(in the rows, 128 means zero)
The rows below come in pairs that one turn or mirror swaps. Which row does each named row swap with?
The rows were stretched afterwards, more along some directions than others.
puled: [115 158 155 139 108 125 123 120 149 103 143 136 140 149 174 112 129 136]
nit: [141 124 128 145 142 138 151 117  97 119 106 122 139 103 154  95 136 132]
Mib: [133  93  94  81 153 169 144 140 122 123 137 137 113 130 146 115 124 151]
tefe: [101 151 155 145 116 124 128 120 136 122 148 127 153 129 161 131 146 132]
zuzuz: [119  95 116 100 151 161 145 139 119 153 106 137 130 122 104 160 136 153]
migos: [147 138 145 119 116 133 140 164 134 141 130 129 127 141 129 117 105 161]
Libu: [143 132 143 116 126 124 138 160 132 143 133 135 120 129 118 118 110 153]
Vud: [134 144 125 137 131 151 110 146 143 130 134 191 101 135 118 159 135 132]
Pom: [136 109 127 149 164 115 169 119  87 117 124 106 143  95 166  97 146 127]
fuvag: [ 92 102 111  83 125 152 154 106 119 132 114 139 125 139 120 152 106 132]
Favo: [ 87 106 115  90 131 148 153  94 118 128 117 119 123 126 121 136 111 117]
vofu: [138 163 147 127 102 111 135 102 131 121 142 143 121 149 139 136  96 100]
pimi: [ 98 117 135 106 135 122 125 110 134 137 103 146 120 115 103 107 112 101]
fupe: [126 104 108 139 114 138 123 127 136 116  77 102 140 114 141 109 133 141]
doma: [137 129 128 145 141 140 148 115 101 115 109 120 139 104 157  92 139 129]
Ratob: [143 119 117 151 122 129  96 106 149  99 119 110 138 157 157 130 139 123]
liziz: [128 167 161 149 117 100 128  95 135 119 143 150 125 161 138 142  97  97]
Foze: [138 124 124 146 134 151 138 114 111 109  97 123 134 114 155  97 136 129]
puzi: [159 118 136 116 145 152 135 139 138 144 125 155 123 154  89 147 118 139]
kedog: [138 123 143 123 131 117 133 155 132 143 120 130 123 122 119 107 115 150]
Redib: [132 148 132 148 119 153 106 152 148 131 130 184 105 143 119 155 135 131]
tekeb: [136 110 118 138 125 126  97 109 155 107 122 104 145 161 149 136 136 131]
Sef: [117 159 161 156 138  90 124  99 126 118 133 157 124 150 131 136 107  94]
nat: [130 124 146 120 128 105 125 140 140 138 108 137 119 122 111 100 115 125]
Zulo: [122 148 147 141 116 119 118 127 143  94 132 131 148 148 180 100 127 137]
fipi: [122 132 142 164 143 102 132 125 134 106 141 110 129 142 162 119 150 101]
Figov: [169 152 124 107 137 161 136 145 136 111 172 151 105 152 136 116 114 121]
Zet: [135 126 136 156 158  98 150 131 121 111 146 120 127 124 164 110 156 102]
kaga: [120 128 122 118 134 151 124 150 132 131 135 193 107 147 121 165 124 137]
poki: [107 157 152 136 120 124 128 121 138 108 150 133 144 139 173 117 132 131]
liriv: [129 104 131 110 148 148 141 139 125 160 106 144 133 133  91 159 130 149]
Dega: [127 172 167 160 121  92 126  97 136 113 140 152 123 160 139 133 101  90]
Dor: [125  96  98  80 156 166 150 138 119 126 137 134 115 129 146 112 124 150]
Logip: [124 104 127 113 142 154 138 141 127 160 106 145 130 134  92 166 135 151]
tud: [131 110 107 146 105 149 124 128 142 123  83  88 132 117 133 122 134 134]
gar: [129 131 125 136  81 130 129 120 133 130 112  98 141 124 149 133 121 123]
foluf: [ 87  99 112  89 130 152 151 101 119 134 117 128 133 133 118 152 108 130]
tete: [181 153 133 107 131 151 130 138 143 109 173 159 108 163 127 115 114 117]
Vara: [136 116 118 146 125 126 100 102 149  95 121 111 138 158 163 124 136 119]
Lep: [121  98 108 152 112 140 125 129 134 121  77  90 145 110 143 112 138 141]
devug: [128  95  94  93 151 163 149 131 113 120 135 133 115 126 155 106 125 144]
did: [132 153 135 158 122 156 112 149 144 136 130 182 111 126 119 144 144 125]

poki pairs with Redib
tefe pairs with did
Logip pairs with doma
foluf pairs with Lep

